Here are some rows, each followed by its group. Groups can overlap.
[ 0.1 -0.5  1.7  1.2  0.1  0.1 -0.7 -0.8  0.6  0.2  0.2  0.   0.4 -0.7
  0.7 -0.8  0.5  0.   1.1 -1.1  1.3  0.4  1.6  0.1 -0.2 -0.9  0.2  0.1
  0.4  0.8 -0.5 -0.8] 1
[ 0.4 -0.5  0.   0.8 -1.6  0.7 -0.7 -1.   0.9  1.4  1.1  0.1  0.2 -0.7
  0.3 -0.9 -0.5 -0.6  0.1 -0.7  1.1  0.4  0.6 -0.1  0.1 -0.6 -0.6 -0.2
 -0.7  0.1  1.1  0.4] 2
[ 0.1  1.4  0.3  1.1 -2.  -0.4 -0.9  0.  -0.1 -0.1  0.4  0.6 -0.1 -1.
 -0.3  0.   0.8 -0.2  0.9 -0.6  0.  -0.1  0.4  2.1  0.2 -0.3 -0.9 -0.6
 -0.6  1.1  0.9 -0.1] 3
[-1.8 -0.9 -1.2  0.4  1.4  0.3  0.   0.3  0.7 -0.7  0.   0.  -0.6  0.3
  0.3  0.7  0.2  0.1 -1.1  0.7  0.8  0.6 -1.   0.   0.1  0.9 -0.7  0.
 -1.  -0.2 -0.4  1.7] 3
[ 0.1  0.  -1.1 -0.9 -0.4  1.3  1.4  0.2  0.8 -1.1  2.  -0.1 -0.6  0.6
 -0.5  0.7 -0.9 -0.2 -0.7  0.2 -0.3 -0.8 -1.  -1.8  0.1  0.4 -0.6 -0.5
 -0.2 -0.9  0.8 -0.4] 4
[ 0.2 -0.5 -0.6 -0.7 -0.2 -0.2  0.9  0.6  0.1 -1.1  0.1 -1.  -1.1  0.4
 -0.6  1.5 -1.6 -0.7 -0.8  1.4  0.   0.4 -0.5 -1.1  0.2  0.5  0.3  1.3
  0.3 -1.1  0.3 -1. ] 5
[ 0.6  0.4  1.   0.3 -0.7  0.9 -0.6 -0.9  1.5  1.1  1.3  0.2 -0.1 -0.5
  0.5 -1.3  1.  -0.1  0.8  0.2 -0.3  0.2  1.3 -0.3  0.4 -0.1 -0.8  0.
 -1.2  0.9  0.3  0. ] 2
[ 0.   0.7  0.6  0.9 -0.6  0.  -1.1 -0.6  0.4  1.3 -1.3  0.2  0.5 -1.4
  1.2 -0.2  0.7  0.5  1.3 -0.8 -1.  -0.1  1.   0.1  0.8  0.8 -0.2 -0.1
 -0.6  1.2  1.6  2.4] 3
[ 0.  -2.6 -1.  -0.5  1.4  2.6  0.5  0.7  1.5 -0.4  0.3  1.8 -1.  -0.2
  0.2  0.7 -0.4  1.4 -2.   1.   0.3  0.9 -0.7 -1.  -0.9 -0.2 -0.5  0.2
 -0.6 -0.6  0.   0.5] 6
[-0.6 -0.3 -0.6 -0.5  0.2  0.4 -0.3  0.5  0.7 -0.4 -0.6 -1.3 -0.5  1.
 -1.3  0.9 -0.5  0.1 -0.9  0.5  0.1  0.  -0.5  0.5 -0.3 -0.3  0.2 -0.5
 -0.6 -0.9 -1.1 -0.7] 7
[ 1.5 -0.2 -0.5 -0.3  1.6  1.5 -0.1 -1.  -0.2  0.   0.8  0.   0.1 -0.5
  0.4  0.1  0.1 -0.7  0.4  0.4 -0.4 -2.5 -0.5 -0.2  0.1 -0.5 -0.2  1.6
  1.1 -0.5 -0.6  0.7] 4
[-0.8  1.1  1.   1.6 -2.1 -0.3 -0.9 -1.   0.5  0.4  0.5 -0.7  0.5 -0.7
  0.  -1.5  1.1 -0.6  0.8  1.1  0.9 -0.2  1.1  0.9 -0.1 -0.3 -0.7  0.2
 -0.1  0.5  0.4  0.3] 3
[-0.8  0.8 -0.8 -0.5  0.8 -1.1  1.3  0.6 -1.9 -1.8  0.2 -0.1 -0.7  0.6
 -0.6  0.6 -1.3  1.2 -1.2  1.5 -0.4  0.7 -2.1 -0.3  0.3 -0.7  0.  -0.2
  0.6 -0.6 -0.1  0.3] 3
[ 1.7  1.6  0.6  0.5 -0.1  0.7 -0.3 -1.9  0.4  0.8  0.6  0.1  0.5 -1.1
  0.6 -1.3  0.4 -1.3  1.3 -1.3 -2.1 -1.1  0.9 -1.2  0.8  1.5 -0.7  0.6
 -0.4  1.1  1.2 -0.7] 4
[-1.2 -1.6 -1.1 -0.5  1.8  0.7  0.8  0.5 -0.3 -1.   0.6  0.4  0.   1.7
 -0.1 -0.7  0.2  0.6 -1.4 -1.   1.5 -0.3 -0.7  0.  -0.4 -0.8  0.2 -1.4
  0.6 -0.5 -0.6 -0.3] 1
[ 1.6 -1.4 -0.2 -1.   0.7  2.4  0.1 -0.5  0.  -0.4 -0.8  1.8  1.3 -0.7
 -0.1 -0.9  2.4  0.2  0.6 -1.8  0.2 -2.   0.4  1.3 -0.4 -2.   0.   0.8
  1.9  0.4 -1.5  1.3] 8
[ 0.3  0.2  1.2 -0.1 -1.8 -0.1 -1.6 -0.5  1.3  1.9 -0.7  0.4  0.3 -0.6
  0.   0.   1.2 -0.8  0.4 -0.2  0.8 -0.8  0.5  0.5 -0.5 -1.1 -0.1 -0.2
  0.   0.3 -0.6  0.6] 7
[ 0.5 -0.3  0.4  0.6 -1.1  0.6 -1.8 -0.7  1.6  2.4  0.5 -0.1  0.8 -0.7
  0.5 -0.3 -0.6 -0.8  0.7 -1.3  0.2  0.2  0.9  1.8  0.7  0.2 -0.3 -0.3
 -1.4  1.2  0.8 -0.2] 2
[-0.6  1.3  0.9  1.7 -1.2 -0.4 -0.2 -1.1 -0.2  0.8  0.2 -0.1  0.9 -0.2
  0.2 -2.2  2.8  0.4  1.8 -0.6 -0.1 -0.1  1.9  0.6 -0.1  0.  -0.7 -1.3
  0.3  1.6 -0.1  0. ] 9
[-1.1 -0.7 -0.8 -0.6  0.8 -1.3  1.3  0.5 -0.1 -0.4  0.1 -0.1 -0.3  1.
 -0.6  0.2 -0.7  1.4 -2.1  0.8  2.   1.8 -0.6  0.2 -0.6 -0.7 -0.1 -0.9
 -1.2 -0.8 -0.5 -1.2] 6
[ 0.6  0.9  0.3  0.1 -0.1  0.4  0.1 -1.1  0.4  1.5 -1.   0.4  0.8 -1.2
 -0.1 -0.5  0.8  0.  -0.2 -0.7 -1.1 -2.   0.3 -0.4  0.2  0.3  0.   0.9
 -0.4  0.2  0.1  0.3] 4
[ 1.1  2.4  1.1  0.9 -1.   0.9  0.1 -2.4  1.3  0.5  0.  -0.3 -0.1 -0.5
  0.3 -1.4  1.3 -0.1  0.9 -0.9 -1.4 -1.4  1.1 -0.2  0.8  1.4 -0.8  1.4
 -1.   1.2  0.1 -1.1] 4
[ 0.5  0.3  0.2  0.7 -0.8  0.3 -0.5 -1.   1.7  1.2  0.4  0.2  0.1 -0.7
  0.2 -0.3  0.5 -0.3 -0.1  0.4  0.3 -0.3  0.3 -0.4  0.6  0.3 -0.3 -0.8
 -1.6  1.   0.1  0.9] 2
[-0.1 -0.7  0.9  0.7 -1.4 -0.2 -1.5  0.2  0.4  1.  -0.1  0.7  0.3 -0.5
  0.4 -0.3  0.2 -0.1  1.1 -0.1 -0.4  0.4  0.3  0.7 -0.2 -0.4  0.  -0.3
  0.3  0.4  0.7  0.7] 7
[-0.7 -1.  -0.4  0.5  0.9 -0.1  0.9  0.8  0.1 -0.4  0.  -0.8  0.1  1.2
 -0.1 -0.3 -0.2  0.5 -0.8  0.4  0.4  0.7 -0.5  0.3 -0.4 -0.5 -0.2 -0.5
 -0.3 -0.1 -0.5  1.1] 9
[-0.9  0.6  0.8  1.  -0.8  0.  -1.5 -1.   1.   0.8  0.1  1.1  0.2 -1.1
  0.1 -0.4  0.9  0.3  0.1  1.2 -1.7  0.   0.4  1.3  0.4 -0.6 -0.9  0.6
 -0.7  1.  -0.5  0.8] 3
[ 0.6 -0.6 -0.1  0.4  0.3  0.8 -0.4 -0.3 -0.1  0.  -0.7  1.4  1.3 -0.5
  0.2 -0.7  1.3  1.  -0.4 -0.5  0.5 -1.4 -0.7 -0.5 -0.6 -1.8  0.3  1.4
  3.  -0.1 -1.   0.9] 5
[ 1.   0.2  1.4 -0.5 -1.5  1.1 -0.1 -1.3  1.   0.9  0.1  1.   0.7 -1.3
  0.5 -0.7  2.6 -0.5  1.3 -0.2  0.6  0.1  1.3  0.2 -0.3  0.4 -0.5 -0.2
  0.5  2.   1.   0.2] 8
[-0.3 -0.2 -1.5 -0.9  0.   1.1  0.8 -0.5  0.5 -0.6  1.1  0.7 -0.6 -0.2
 -0.2  0.6 -0.9 -0.7 -1.1  0.3  0.3  0.1 -1.  -1.8  0.3  0.7 -0.8 -0.2
 -1.  -0.2  0.1 -1.2] 4
[ 0.6 -0.4  0.1  0.6 -0.4  0.8 -0.3 -0.3  1.2  0.5  0.4  1.2  0.1 -0.2
  0.5 -0.7  0.7 -1.5  0.9  0.3 -0.7 -0.4  1.2  0.6  0.  -0.1 -0.2 -0.3
  0.4  1.3  1.1  0.1] 8
[ 0.3  1.4  0.6  1.  -0.2  0.6 -1.1 -1.   0.1  0.1 -0.3  0.1  0.1 -1.5
  0.4 -1.2  1.7  0.   1.2 -0.5 -0.7  0.1  0.6 -0.4  0.4  0.9 -1.  -0.2
  0.7  1.3  0.6  1.1] 3
[ 0.9 -0.5 -0.1 -0.9 -1.1  1.1 -0.3 -0.3  0.5  0.7 -0.5  0.   0.3 -0.7
  0.4  0.6  0.2 -0.3  0.9 -0.1  0.2 -1.5 -0.3  0.2  0.  -1.1 -0.1  1.
 -0.3 -0.5  0.2  0.2] 2
[ 0.5  1.7  0.8  1.3 -1.3  0.  -0.7 -1.3  1.1  0.6 -1.2 -0.1  0.1 -1.1
  0.2  0.5  0.1  0.2  0.5  0.1 -1.1  0.5  0.3  0.2  0.9  0.5 -0.4  1.1
 -0.3  1.1 -0.2  1.6] 3
[ 0.4 -0.2 -0.3 -0.3  0.3 -0.3 -0.3 -0.6 -0.1  0.  -0.2  0.1  1.  -0.5
  0.8 -0.9  0.7  0.4  0.  -1.8  0.5 -1.  -0.2  0.8  0.5 -0.5 -0.1  0.8
  0.6  0.5  0.6  0.3] 4
[-0.6 -1.3 -0.7 -1.3  1.7 -0.5  1.6  1.2 -1.  -0.7 -0.5  0.4  0.4  1.3
 -0.6  0.5  0.   1.3 -1.3  0.8 -1.2  0.5 -0.5  0.5 -0.4 -0.2  0.3 -1.2
  0.7 -0.1 -0.7 -0.3] 8
[-1.2 -0.4 -0.8  0.   0.2 -0.2  1.1  0.5  0.  -1.   0.8 -0.1 -0.5  1.
 -0.7 -0.2 -0.6  0.2 -0.9  1.3  0.3  1.  -0.6  0.4 -0.6 -0.8 -0.6 -1.
 -0.5 -0.1 -0.8  0.6] 9
[ 1.   2.3  0.7  0.7  0.   0.5 -0.5 -1.9  0.4  1.   0.9  0.8 -0.1 -0.9
  0.5 -1.7  1.3 -1.2  0.7 -0.6 -1.7 -0.7  1.  -0.8 -0.1  2.7 -0.8  0.2
 -0.4  1.2  0.5  0.3] 4
[-0.8  0.8 -0.8 -0.7  1.1 -1.4  1.6  0.1 -2.1 -0.8  0.9 -2.1 -0.7  0.9
 -0.8  0.1 -1.6 -0.2 -1.2 -0.9  0.1  0.  -1.2 -1.   0.6  0.8  0.6 -0.5
  0.2 -1.7  0.1 -1.7] 4
[-0.3  1.3 -0.4  0.2  0.7 -1.6  0.4  0.9 -1.4 -1.6  0.5 -1.6 -0.3  0.5
 -1.   1.2 -2.1  0.3 -0.7  1.5  0.2  0.3 -1.7 -1.7  0.8  1.1  0.8  1.2
 -0.3 -1.  -1.   0. ] 3
[-1.5 -0.6 -0.8  0.  -0.1 -0.4  0.3  0.6  1.  -0.6  1.7 -1.5 -0.8  1.6
 -1.4  0.8 -1.6 -1.1 -0.7  0.5  1.4  1.2 -1.  -0.3  0.7 -0.1  0.   0.
 -1.2 -0.9 -1.4 -1.1] 2
[ 0.9 -0.2  1.   0.5 -0.5  0.8 -1.4 -0.8  0.   1.1 -0.3  1.1  0.2 -0.3
  0.7 -1.5  1.2  0.2  1.6 -2.1  0.3 -0.4  2.   0.3 -0.1 -0.2 -0.2 -0.3
  1.   1.  -0.2 -1. ] 1
[-0.5 -1.7 -0.8 -0.2  0.3  0.   0.3  1.1  0.9 -0.5  1.1 -0.2 -0.7  0.5
 -0.6  0.5 -1.3  0.8 -1.2  1.4  1.8  1.8 -0.6 -0.8 -0.5 -1.   0.  -0.6
 -1.  -0.9  0.1 -0.4] 6
[-0.2 -0.1  0.5  1.1 -1.5  0.8 -0.5 -1.2  1.6  0.7 -1.6  1.1  0.9  0.5
  0.8 -1.1  0.8 -0.4  0.3  0.4 -0.4 -0.4  1.5  1.7  0.4 -0.3 -0.7  0.7
  1.1  1.1  0.4  0. ] 8
[-0.7  0.   0.3  0.9 -0.5 -0.5 -0.6 -0.8 -0.3 -0.2 -0.7  1.7  1.  -1.3
  0.6  0.   0.6  0.2 -0.5  0.4  0.9 -0.5  0.1  0.1  0.2 -0.8 -0.2  0.5
  0.7  0.9 -0.2  1.5] 3
[ 1.7 -0.7  0.5  0.4 -0.6  0.6  0.  -1.   0.5  1.8 -0.5  1.3 -0.9 -1.4
  1.2 -0.1  1.  -0.7  0.9 -0.3  1.  -0.3  1.4 -0.1 -0.4  0.6 -0.3  0.2
 -2.3  0.6  1.2  0.6] 6
[ 1.4 -0.6  1.   1.  -1.6 -0.6  0.1 -0.9 -0.4  1.5 -0.6 -0.4  0.6 -0.9
  0.7 -1.   0.4 -0.5  1.4  0.3  1.6 -0.5  1.3 -0.2  0.5 -0.9 -0.1 -0.1
 -0.5  1.   0.3  0.8] 9
[ 0.3 -0.9  0.2  0.6 -0.3  0.8 -1.1 -1.3  0.6  0.6  0.1  1.   1.4 -0.8
  1.  -1.9  0.3 -0.3  0.2  0.2  2.4 -2.3  0.2 -1.1  0.5 -1.4  0.5  0.8
  1.5 -0.1  0.4  1.6] 7
[ 1.5 -0.9  0.6  0.2  0.1  1.5 -1.1  0.4  0.1  0.9 -1.4  1.1  0.9 -0.6
  0.3  0.   1.2  0.7  0.4 -0.7 -0.3 -0.3  0.7  0.3 -0.5 -1.2  0.7  0.7
  0.1  0.1  0.  -0.5] 1
[ 0.4 -1.6  0.4  0.3 -1.4  1.6 -0.7 -0.9  0.6  0.4 -1.9 -0.6  0.9 -1.3
  0.9 -0.1  0.1  0.   0.3 -0.2  1.8 -2.3  0.6  0.2  0.  -1.6  0.3  1.3
  0.9 -0.2  0.7  0.9] 6
[ 1.   1.1  1.1  0.  -1.  -0.4 -1.   0.4  0.   1.5 -0.1  0.6  0.5 -1.8
  0.3  0.3  0.8 -1.3  0.8 -0.6 -0.9  0.   0.6  0.4  0.2  1.1  0.2  0.3
 -0.3  0.8  1.4 -1.2] 5
[-0.8  1.2  0.8  1.9  1.  -0.2 -0.6 -1.2  0.2  0.6  0.4  1.   0.5 -1.5
  0.9 -1.5  1.1 -0.4  0.3  0.9 -1.3  0.3  0.6  0.8  0.3  1.4 -0.7  0.2
 -0.6  1.7  0.3  1.6] 3
[ 0.7  0.7  0.8  0.6 -0.1 -0.4  0.2 -0.2  0.9  0.9  0.1  0.5  0.6 -1.2
  0.8 -0.9 -0.5  0.2  0.6  0.  -3.   0.2  0.7 -0.7  0.4  1.2 -0.3  0.6
  0.1  1.2  1.5  0.1] 5
[ 1.1  1.6  1.5  0.4 -0.4  0.1 -0.3 -1.1  0.2  1.2 -0.7  0.1  0.7 -1.1
 -0.5 -0.8  1.1  0.1  1.8 -2.  -1.7 -0.4  2.4  0.8 -0.1  0.1 -0.3  0.
 -0.2  2.2  0.   0.1] 9
[ 0.8  1.3  0.6  1.2 -1.5 -0.6 -1.9 -0.6  1.2  1.9  0.7 -0.7 -1.  -0.7
 -0.5 -0.8 -0.2 -1.6  1.7 -0.9 -1.  -0.1  0.8  0.1  0.3  0.6 -0.5 -0.7
 -2.   0.6  0.4 -0.2] 7
[-1.4  0.3 -0.4 -0.5 -0.1 -2.2  0.6  1.  -1.  -1.1 -0.7 -1.2  0.1  1.2
 -0.4  0.4 -1.5  0.7 -1.6  1.1 -0.4  0.  -0.4  0.4 -0.5  0.   0.7  0.4
  0.8 -1.4 -0.2 -1.2] 5
[-0.6 -0.3  0.1  1.2 -0.3 -0.1 -0.7 -1.   1.1  1.3 -1.   0.9  0.9  0.1
  0.1 -0.1  0.8 -0.1 -0.5 -1.1  0.4 -0.4  0.1  1.9 -0.2 -0.2 -0.2 -0.5
 -0.5  0.4 -1.1  0.4] 2
[ 0.4  0.1  0.3  0.2  0.1  0.7  0.1 -0.4 -0.4  0.3  0.1  1.4  1.2 -0.9
  0.9 -0.6  1.1 -0.2 -0.2 -1.4 -0.6 -1.8 -0.6 -0.7  0.4 -0.2  0.4  0.5
  1.  -0.2  0.3  1.8] 4
[-0.9 -0.8 -0.4 -0.3  0.1  0.1 -0.2  0.7  0.7 -0.6  0.3 -0.5 -0.9  1.4
 -0.6  0.4 -0.7 -0.1 -0.2  0.5  0.1  0.7 -1.1 -0.4 -0.7 -1.2  0.  -0.3
  0.3 -0.4 -1.3  0.4] 7
[ 0.5  0.4  0.4  1.9 -0.1  0.2 -0.5 -0.6  0.3  0.6 -0.5  1.2  0.6 -1.2
  0.4 -0.5  1.   0.2  0.2  0.1 -0.7  0.7  0.1  1.3  0.1 -0.6 -0.2  0.9
 -0.3  1.2 -0.2  1.4] 3
[-0.2 -0.9 -0.8 -0.8  0.7 -0.5  2.1  1.  -1.4 -1.1 -1.3  0.4 -0.3  1.3
 -0.1 -0.2 -1.1  0.1 -0.2  2.1  0.9  0.  -0.5 -0.7  0.3 -0.1  0.  -1.
  1.4 -0.3  0.   0. ] 8
[ 0.3 -2.4 -0.5 -0.2  0.6  2.9 -0.1  0.1  1.7 -0.3 -0.4  1.7  0.4 -0.2
  0.3  0.5  1.3  0.4 -1.1 -1.1  1.1 -1.2 -0.8 -0.4 -1.1 -2.3 -0.2  0.9
  0.7 -0.2 -1.1  1.5] 6
[-0.1  1.6 -0.6 -1.5  1.7 -1.1  1.8  1.3 -1.8 -1.6  0.  -1.5 -0.6  0.9
 -1.   1.4 -1.1  0.4 -0.6 -0.2 -1.4  0.4 -1.2 -1.2  0.1  0.8  0.5  0.
 -0.5 -1.6 -1.3 -1.2] 4
[-0.8  0.8 -0.6 -0.3  0.8 -2.   1.1  1.5 -1.9 -1.   0.6 -2.2 -0.4  1.1
 -1.3  0.1 -0.2  1.7 -0.3 -0.4 -0.9  1.5 -0.4 -0.4 -0.5  0.   0.1 -1.1
  0.1 -0.7 -1.  -0.5] 9
[-0.4 -0.6 -1.1 -0.8  0.  -0.6  1.3  1.6 -1.4 -1.2 -0.3 -0.3 -0.6  1.7
 -1.3  0.7 -0.6  1.4 -0.6  0.6  0.5  0.5 -0.7  0.4 -0.2 -0.2 -0.1 -1.2
  0.3 -0.4 -0.6 -1.3] 8
Which 4 groups are nearest to each row below, nearest first, going by the distance to the centre of the group?
[ 0.  -0.1  0.1  0.4 -0.3  0.3 -1.  -0.7  0.7  0.9 -0.6  0.3  0.7 -1.2
  0.2 -0.3  0.7  0.7  0.6 -0.2 -0.6 -0.4 -0.1  0.1  1.  -0.1 -0.2  0.9
  0.1  0.7  0.2  1.9] -> 3 7 2 5
[ 1.4  1.8  0.4 -0.4 -0.6  0.3 -0.4 -1.   0.6  0.7 -0.5  0.6  0.5 -0.7
  0.2  0.   1.   0.1  0.3  0.4 -1.6 -0.6  0.  -0.8  0.2  0.8 -0.2  0.5
 -0.6  0.6  0.4  0. ] -> 4 3 5 2
[-0.2 -0.9  0.3 -0.4  0.5  1.7 -1.9 -0.7  0.1  0.2 -0.5  0.4  1.5 -0.2
 -0.2 -1.1  2.1  0.5 -0.3 -1.2  0.3 -1.2 -0.2  0.9 -1.  -2.3  0.   0.2
  3.1 -0.6 -1.1  2.7] -> 1 8 7 6
[-0.5  0.6 -0.2 -0.3  0.1 -1.5  1.8  0.8 -2.4 -1.6 -1.2 -1.4  0.   1.4
 -1.   0.5 -1.3  1.3 -0.1  0.7  0.6  0.3 -1.2 -0.1  0.4 -1.   0.5 -0.8
 -0.1 -0.6  0.  -0.4] -> 9 5 8 4
[-1.1 -1.5 -0.6  0.2  0.4  1.2  0.7  0.2  0.2 -0.9  0.   1.5  1.1 -0.6
  0.8 -0.8  0.5  0.3 -1.4 -0.5  1.  -0.9 -0.2 -0.4 -0.4 -1.4 -0.1  0.7
  1.4  0.   0.  -0.7] -> 6 8 1 5
[-0.8  0.9 -0.3 -1.9  1.4 -1.9  1.   1.9 -2.6 -0.9 -0.1 -0.8 -0.7  0.4
 -0.9  1.5 -1.3  0.4 -1.2  1.  -0.2  1.  -1.4 -1.1  0.5  1.1  1.4 -0.3
  0.4 -1.4 -0.3 -1.8] -> 5 4 9 8
[-1.5  0.  -0.5  0.5  1.5 -1.7  0.6  0.8 -1.4 -1.1 -0.5 -1.1 -0.3  0.9
 -0.2  0.9  0.3  0.4 -0.7  1.8  0.   0.7 -1.1 -0.2 -0.4  0.3  0.5 -0.2
  0.5 -1.2 -0.4  1.3] -> 5 9 3 8
[ 0.1 -0.8 -0.9 -0.6  0.6  0.   1.2  1.  -0.5 -1.5  0.3 -0.3 -0.9  1.2
 -0.3  0.8 -1.9 -0.5 -0.2  0.6  1.6  1.4 -0.3 -1.1 -0.2  0.1 -0.1 -0.7
  0.1 -0.7  0.  -0.9] -> 6 5 8 9
[ 0.9  2.5  0.7  1.1  0.6  0.  -0.3 -2.   0.2  1.   0.4 -0.5  0.  -1.
  0.4 -1.2  0.3 -1.8  1.5 -1.7 -2.6 -1.3  1.3  1.2 -0.1  1.2 -0.6  0.8
 -0.8  1.2  0.6  0. ] -> 4 3 2 9
Which 5 groups are nearest to each row below, nearest first, going by the average distance to the group's rows?
[-0.9  1.4 -0.6 -1.5  0.1 -1.1  1.7  0.8 -1.7 -0.7  0.4 -1.  -0.2  1.1
 -0.8  0.6 -0.3  0.1 -0.4  0.6  0.2  0.3 -1.2 -0.6  0.7  1.   0.3 -0.8
 -0.2 -1.8 -0.1 -1.8] -> 5 4 9 8 7
Which 5 groups are nearest to each row below, nearest first, going by the distance to the group's nearest row?
[ 0.7  0.4  0.3  0.6 -0.5 -0.5 -1.  -0.5 -0.1  0.6 -0.5  1.1  0.7 -1.4
  0.5  0.9 -0.7 -1.  -0.2  0.2 -0.2 -0.2 -0.1  1.1  0.2 -0.1  0.4  1.3
  0.5  0.3  0.1 -0.1] -> 3 7 5 2 4
[-0.3  0.3  1.2  1.  -1.3  0.7 -1.4 -0.6  1.4  0.7  1.   0.4  0.3 -0.8
  0.3 -1.4  1.  -0.3  0.6 -1.2 -0.7  0.3  0.6  0.   0.8  0.1 -0.3 -0.8
 -0.2  1.2  0.6  0.4] -> 2 7 3 8 1
Which 5 groups are nearest to each row below, nearest first, going by the distance to the centre of the group?
[ 0.1  0.4  0.4  1.1 -1.2  1.  -0.6 -1.   0.5  0.3  0.   1.1  0.5 -0.9
  0.2 -1.1  1.7  0.4 -0.3  0.1 -0.5 -0.5 -0.1  0.1  0.9 -1.  -0.3  0.8
  0.9  0.7 -0.4  1.4] -> 3 7 8 2 1
[ 0.9 -0.9  0.4 -0.4  0.   1.8 -0.5 -0.7  0.7  0.2 -0.8  1.9  1.7 -0.6
  0.4 -1.2  0.9  0.2  0.5 -0.7 -0.5 -0.9  0.7  0.8 -0.3 -1.4 -0.1  0.2
  2.   0.6 -0.2  0.1] -> 1 8 7 5 2
[-0.7  2.2  0.3  2.1 -0.8  0.  -0.1 -1.   0.9 -0.1  0.5  0.4  0.4 -0.9
  0.  -0.9  1.5  0.6  0.8 -0.3 -2.   1.1  0.7  0.9  0.   0.8 -1.1  0.
 -0.7  1.8 -0.4  0.5] -> 3 9 2 4 7
Which 4 groups are nearest to each row below, nearest first, going by the distance to the group's nearest row?
[ 0.4 -1.8  0.4 -0.5  0.6  1.3 -0.7 -1.4  0.7  0.1 -0.7  1.6  2.  -0.7
  0.4 -1.5  1.  -0.6 -0.2 -1.4 -1.1 -1.2  0.8  0.4  0.1 -1.1 -0.1  0.3
  1.7  0.6 -0.4  1. ] -> 8 4 5 1
